Here are some numbered points:
ndarray[-0.192  0.151  1.241 -1.221 -1.667 -1.159  1.584  1.870] 0
ndarray[-0.824  0.493 -0.128 -1.026 -0.348  0.389  0.658  0.421] 1
ndarray[ 1.021 -0.192  0.036 -1.282 -0.820  0.178  0.603  0.106] 2
ndarray[-0.638  0.533 -1.466 -1.960 -0.072  1.543 -0.024  1.042] 3
ndarray[-0.745  1.009 -1.932 -1.305  0.055  0.864 -0.143  1.235] 4
ndarray[ 0.203  0.344 -0.865 -1.846 -1.063  0.987  0.167  1.180] 5
ndarray[-0.401  0.666 -1.243 -1.215  1.621 -0.295 -0.205  0.792] 6
ndarray[-0.231 -0.651  1.502  1.036  0.595 -0.324 -0.030 -1.209] 7
ndarray[ 0.045  0.125  1.332  0.745  0.210 -1.959 -0.896  1.229] 8
ndarray[ 0.355  0.549 -0.622 -0.204  1.521 -1.517  0.419 -0.286] 9
ndarray[-0.451  0.584 -1.179 -0.360  0.266  0.002  1.898 -0.919] 10
ndarray[ 1.097 -0.370  0.173  0.934  0.446 -1.574  1.805 -1.574] 11
ndarray[-1.288  0.923 -1.470 -1.138 -0.321  0.872  0.647  1.134] 12
ndarray[ 0.438  0.668 -0.688 -0.898  0.389 -0.389 -0.351  0.194] 13
ndarray[-0.503  0.793 -2.469 -1.108  1.121  0.569  0.418  0.584] 14
ndarray[-0.318  0.737 -1.117 -0.751  0.474 -0.237  0.024  0.857] 15
ndarray[ 1.459  0.277 -1.498 -1.118  0.862 -0.290  0.136 -0.440] 16
ndarray[ 0.064  0.827 -0.930 -2.384 -1.135 -0.008  2.347  0.579] 17
ndarray[-0.187  0.262  0.656  0.351 -0.321 -1.243  2.909 -1.834] 18
ndarray[ 0.652  0.281 -1.400 -0.757  0.637  0.351 -0.549  0.128] 19
ndarray[ 0.146  0.421 -0.339 -0.013  0.687 -0.874 -0.525  0.532] 20
ndarray[ 0.043 -0.136  0.464  0.819  1.333 -1.233 -1.012  0.447] 21
ndarray[-0.056  0.559 -1.713 -1.945 -1.028  1.118  1.508  0.687] 22
ndarray[-1.533  0.769 -1.629 -0.632 -0.034  1.097  0.661  0.826] 23
ndarray[-0.439  0.837 -2.307 -1.447  0.983  0.745  0.214  0.575] 24
ndarray[ 0.822  0.200 -0.088 -0.866  0.022 -0.488  0.079  0.006] 25
ndarray[ 1.237 -0.058 -0.700 -2.235 -1.553  1.144 -0.093  1.199] 26
ndarray[-0.648  0.571 -0.446 -0.816  0.517 -0.209  0.007  0.864] 27
ndarray[-0.377  0.763 -2.064 -1.469  0.179  0.850  0.431  0.864] 28
ndarray[ 1.412 -0.192  0.954 -1.284 -1.742 -0.669  2.071 -0.603] 29
ndarray[-0.595 -0.049  2.013  0.262 -1.068 -1.024  2.194 -0.990] 30
ndarray[-0.204  0.793 -2.323 -0.591  0.367  0.532  0.209  0.550] 31
ndarray[ 0.913  0.683 -1.505 -1.902 -0.814  0.609 -0.026  0.777] 32
ndarray[-1.451  0.535  0.185 -0.555 -0.447  0.344  0.929  0.343] 33
ndarray[-0.497  0.713 -1.695 -1.480 -0.528  1.404 -0.104  1.076] 34
ndarray[-0.174  0.094 -0.719 -0.274  0.741  0.637 -0.380 -0.307] 35
ndarray[ 1.328  0.004 -0.913 -1.749 -0.174 -0.301  2.767 -1.164] 36
ndarray[ 0.198  0.639 -2.203 -1.373  0.089  0.823  0.417  0.506] 37
ndarray[ 0.978  0.123 -0.496 -1.369  0.072 -0.342  0.910 -0.175] 38
ndarray[-0.006  0.604 -1.461  0.115  0.896 -0.297  0.174 -0.251] 39
ndarray[ 0.315  0.763 -2.704 -0.663  0.349  0.879 -0.149  0.163] 40
ndarray[ 0.812  0.050  1.021  0.620  0.784 -1.904 -1.508  0.613] 41
ndarray[-0.358  0.641 -1.475 -0.858  0.503  0.653 -0.624  0.774] 42
ndarray[ 1.600 -0.322 -0.085 -2.005 -1.932  0.545  1.226  0.379] 43
ndarray[ 2.076 -0.473 -0.380 -0.327  0.122 -1.044  1.382 -1.028] 44
ndarray[-1.487  0.574 -0.103 -0.630 -1.010  0.390  1.415  0.816] 45
ndarray[ 0.451  0.143  1.049  0.823  0.617 -1.925 -1.534  0.967] 46
ndarray[ 1.805 -0.055 -0.762 -0.572  0.199 -0.458  0.900 -1.419] 47
ndarray[-0.323  0.502 -0.428 -1.303 -1.273  0.645  1.877 -0.309] 48
ndarray[ 1.643 -0.132 -0.992 -0.023  1.047 -1.650  0.189  0.515] 49
ndarray[-1.647  0.521  0.526  0.251  0.109 -0.384  0.196  0.785] 50
ndarray[ 1.512 -0.124  0.361  0.422  0.976 -1.649 -1.595  0.393] 51
ndarray[-2.221  0.662  0.563  0.063 -0.490  0.377  0.656  0.411] 52
ndarray[ 0.418  0.345 -0.718 -0.929  0.152 -0.319 -0.497  1.281] 53
ndarray[-0.890  0.723  0.049 -0.846  0.135 -0.479  0.432  0.775] 54
ndarray[ 0.223  0.592 -2.337 -0.602  1.868  0.521 -1.237  0.135] 55
ndarray[ 1.374  0.151  0.322 -0.439  0.425 -1.399  1.602 -2.041] 56
ndarray[-0.518  0.310  1.615  0.692 -0.360 -1.818 -0.453  1.336] 57
ndarray[-1.870  0.727 -0.436 -0.820 -0.583  0.485  0.931  1.504] 58
ndarray[-0.584  1.010 -2.148 -0.893  1.148  0.422 -0.273  0.519] 59
ndarray[ 0.269  0.511 -2.468 -1.267  1.902 -0.043  0.428  0.343] 60
ndarray[ 1.202  0.179 -1.832 -0.618  1.405 -0.039 -0.659 -0.163] 61
ndarray[ 0.838  0.365 -1.639  0.426  2.045 -1.352  0.043 -0.453] 62
ndarray[-0.468  0.429  0.366  0.100  0.243 -0.634 -0.702  0.709] 63
ndarray[-0.424  0.303 -0.228 -0.949 -0.718  0.069  0.472  1.411] 64
ndarray[-1.654  0.593  0.793 -1.275 -1.073 -0.093  2.289  0.571] 65
ndarray[-1.037  0.895 -0.890 -1.659 -0.961  1.313  0.204  0.999] 66
ndarray[-0.267  0.666 -1.072 -2.115 -1.402  1.290  0.582  1.166] 67
ndarray[-0.260  0.686 -1.601 -0.965  1.053 -0.505  0.634  0.908] 68
ndarray[ 1.849 -0.249 -1.582 -0.706  1.564 -0.774 -0.113  0.101] 69
ndarray[ 1.100 -0.077 -0.819  0.315  0.968 -0.994  0.419 -0.579] 70
ndarray[-0.817  0.431  0.595 -0.097 -0.338 -0.633 -0.231  1.322] 71
ndarray[ 0.087  0.520 -1.644 -0.565  0.509  0.176  0.175  0.309] 72
ndarray[-0.740  0.852 -0.727 -2.085 -1.274  1.019  0.336  1.573] 73
ndarray[ 1.894 -0.454 -0.054  0.713  0.247 -1.209  0.894 -1.600] 74
ndarray[-1.557  1.004 -1.197 -0.777  0.775  0.186  0.777  0.486] 75
ndarray[-1.280  0.591  0.172  0.035  0.505 -0.627  0.193  0.710] 76
ndarray[-0.955  0.821 -1.333 -1.664 -0.562  0.927  0.593  1.424] 77
ndarray[ 0.210  0.446 -0.529 -0.577  0.461 -0.809  0.219  0.582] 78
ndarray[-1.639  1.011 -1.247 -0.322  0.232  0.227  1.891 -0.346] 79
ndarray[ 1.211  0.128 -0.920 -0.504  0.844 -0.097 -0.934 -0.322] 80
ndarray[-0.528  0.971 -1.532 -1.005 -0.899  0.021  2.607 -0.001] 81
Which three points above are nearest to each new point? Their numbers follow each, nearest first.
ndarray[-0.792  0.993 -1.702 -1.000 -0.352  0.460  0.575  1.191] 12 77 4
ndarray[ 1.078 -0.438  0.877  0.857  0.263 -1.609  1.399 -1.542] 11 74 56
ndarray[-0.100  0.644 -2.195 -1.510 -0.554  0.965  1.548  0.436] 22 37 28
ndarray[-0.017  0.280  1.118  0.755  0.292 -1.933 -0.673  0.890] 8 46 57
ndarray[ 0.957  0.125 -0.751 -0.528  0.565 -0.133 -0.371 -0.303] 80 19 13
ndarray[ 0.455  0.676 -2.347 -1.547  1.652  0.277  0.229 -0.241] 60 24 14
ndarray[ 1.271  0.109  0.039  0.377  1.429 -1.757 -1.418  0.202] 51 41 21
ndarray[-1.872  0.707 -0.130 -0.250 -1.433  0.971  1.170  0.499] 45 33 52
ndarray[-1.185  0.928 -1.083 -0.964 -1.177  1.292  0.474  0.724] 66 12 77
ndarray[-1.435  0.920 -1.319 -1.312 -0.262  0.901  1.068  0.816] 12 23 77
ndarray[ 0.075  0.920 -1.598 -1.830 -1.159  1.020  1.196  0.067] 22 67 48
ndarray[ 0.516 -0.003 -0.030 -0.020  0.013 -0.459  0.670 -0.607] 25 70 38
ndarray[ 0.079  0.393 -0.855 -0.796 -0.007 -0.151 -0.133  1.266] 53 15 27
ndarray[ 0.795 -0.338  0.733 -2.182 -2.146  0.383  1.844  0.688] 43 29 2
ndarray[-0.133  0.495 -1.406 -0.185  1.301 -0.404  2.473 -2.117] 10 79 56
ndarray[ 0.179 -0.893  1.662  1.154  0.656 -0.529 -0.911 -0.475] 7 21 41
ndarray[ 0.500  0.175  0.296 -0.906 -0.404 -0.714 -0.352  1.382] 53 64 25
ndarray[-1.580  0.598  0.577 -1.381 -1.249  0.292  1.982  0.669] 65 45 33
ndarray[ 0.284  0.908 -1.640 -0.539  1.418 -0.242 -1.468  0.444] 55 61 19
ndarray[ 1.472  0.663 -2.094 -0.171 -0.367 -0.032  1.056 -1.448] 47 16 10
ndarray[-0.237  0.770 -2.800 -0.040  0.603  0.241  1.225 -0.057] 31 14 72
ndarray[ 2.281  0.143 -1.217 -0.740  0.073 -0.672  0.510 -0.947] 47 16 44
ndarray[ 1.110  0.098 -1.004 -0.111  1.167 -0.955  0.515 -0.708] 70 9 62
ndarray[-0.463 -1.048  2.103  1.445  0.504  0.198 -1.396 -0.595] 7 21 63
ndarray[-1.701  0.753 -0.506 -0.809 -0.722  0.686  1.544  0.485] 45 33 58
ndarray[ 0.058  0.171  0.518 -0.771 -0.209 -0.784 -0.177  1.381] 71 63 53
ndarray[ 0.831 -0.303  1.264  0.750  0.279 -1.376 -0.103 -0.787] 7 74 41
ndarray[-0.587  0.989 -1.659 -1.584  0.124  0.599 -0.119  1.321] 4 28 34
ndarray[-0.030  0.513 -1.064  0.343  0.761 -0.479 -0.173  0.060] 39 20 78
ndarray[-1.841  0.966 -1.301 -0.381  0.104  0.580  0.570  1.019] 23 75 12
ndarray[-0.010  1.004 -1.999 -0.196  0.282 -0.066  1.937 -1.573] 10 79 81
ndarray[-0.001  0.623 -1.362 -0.943 -0.771  0.575  1.331 -0.146] 48 22 81
ndarray[ 0.235  0.506 -1.297 -0.742  0.533  0.275 -0.566  0.388] 19 42 72
ndarray[ 1.212 -0.254  1.224 -0.779 -1.133 -1.581  0.751  1.160] 0 2 25
ndarray[ 0.861  0.267 -0.493  0.083  1.067 -1.304 -0.696  0.358] 20 49 9
ndarray[-0.129  0.764 -0.638 -0.998  0.891 -0.821  1.669 -0.926] 10 9 38
ndarray[-0.731  0.845 -1.694 -1.404 -0.403  1.233  0.197  0.920] 34 4 3
ndarray[ 0.218  0.072  1.355  0.595  0.088 -2.068 -0.526  1.157] 8 57 46
ndarray[-0.516  0.753 -0.823 -0.953  2.320 -0.944 -1.145  1.238] 6 20 27
ndarray[ 0.855  0.401 -1.287 -0.830  0.148  0.292 -0.300 -0.105] 19 13 72
ndarray[-0.883 -0.293  0.750  0.416  0.660  0.384 -0.766 -0.012] 63 35 50
ndarray[-0.953  0.328  0.116 -0.285 -0.505 -0.886  3.500 -0.506] 18 65 81
ndarray[ 0.473 -1.146  2.061  1.107  0.522 -0.279 -0.721 -1.284] 7 21 41
ndarray[-1.078  1.008 -1.612 -1.014 -0.252  0.653  0.713  0.917] 12 23 77
ndarray[ 1.975 -0.505  0.375 -1.097 -0.273 -0.797  1.599 -1.187] 44 47 56
ndarray[-0.534  0.528 -0.355  0.006  0.156 -0.538  1.729 -0.859] 10 79 18
ndarray[ 0.146 -1.068  1.897  0.952  0.728  0.459 -1.710 -1.112] 7 21 41
ndarray[-0.500  0.547 -1.349 -0.680  0.484  0.149  1.973 -0.805] 10 79 81
ndarray[-0.477  0.865 -1.542 -0.764  1.213  0.285 -0.536  0.204] 59 42 6
ndarray[-0.154  0.689 -0.103 -0.273  1.614 -1.936  0.908 -0.275] 9 78 70
ndarray[ 0.680  0.048 -0.410 -0.887  0.025 -0.326  1.327 -0.523] 38 25 2
ndarray[ 1.393 -0.312  0.664 -1.637 -2.057  0.201  1.893 -0.556] 29 43 2
ndarray[-1.456  0.376  1.124 -0.619 -0.914 -0.463  2.312  0.119] 65 45 33
ndarray[-0.430 -0.210  0.471  0.394  0.718  0.133 -1.380  0.458] 63 21 20
ndarray[ 1.296  0.347 -1.556 -1.022  0.863 -0.385  0.423 -0.488] 16 61 69
ndarray[-0.440  0.149  0.197 -0.892 -0.483  0.802 -0.446  0.581] 1 64 27
ndarray[ 0.594  0.520 -2.404 -0.670  1.724  0.364 -1.261  0.332] 55 61 19
ndarray[ 0.977  0.294  0.759 -1.252 -1.035 -1.715  1.034  1.207] 0 2 25
ndarray[ 0.767 -0.634  1.339  1.075  0.321 -1.451  1.209 -1.585] 11 74 7
ndarray[-0.094  0.587 -1.535 -1.121  0.390  0.586 -0.170  0.620] 42 72 28
ndarray[ 1.051  0.400  0.726 -0.775 -0.608 -1.965  0.866  0.553] 25 78 38
ndarray[-0.740  0.259  1.676  0.969 -0.183 -1.690 -0.719  1.281] 57 8 46
ndarray[-0.929  0.768 -1.705 -0.202  0.066  0.253  1.357  0.230] 79 75 23
ndarray[ 0.070  0.173 -0.242 -1.313 -0.985  0.345  0.625  1.003] 64 5 1
ndarray[-0.046  0.534 -1.298 -1.464  0.862 -0.361  0.640  0.988] 68 15 6
ndarray[-1.900  0.910 -0.296 -0.126 -0.254 -0.183  2.222 -0.199] 79 33 45
ndarray[-2.387  0.687  0.010 -0.145 -0.167  0.519  0.845  0.718] 52 33 58
ndarray[ 1.165  0.145 -0.909 -0.587  0.685 -0.141 -0.569 -0.329] 80 19 16
ndarray[ 0.527  0.371 -2.152 -2.055  0.022  1.197  0.628  0.429] 37 28 32
ndarray[-1.863  0.628 -0.424 -1.001 -0.832  0.922  0.825  1.507] 58 45 12
ndarray[-1.356  0.387  0.705 -0.019 -0.389 -0.375  1.601 -0.159] 33 52 45
ndarray[-2.149  1.001 -0.690 -0.156  0.224  0.297  0.761  0.584] 75 33 58
ndarray[ 0.615  0.618 -2.773 -0.774  0.704  0.672 -0.184  0.212] 40 31 37
ndarray[ 0.569  0.481 -1.394 -0.522 -0.141  0.061  1.361 -0.928] 10 38 47
ndarray[ 1.501 -0.143 -0.752 -1.885 -1.669  0.066  2.018  0.600] 43 17 2
ndarray[-1.757  0.979 -1.213 -0.655 -0.001  0.874  0.442  0.765] 23 12 75
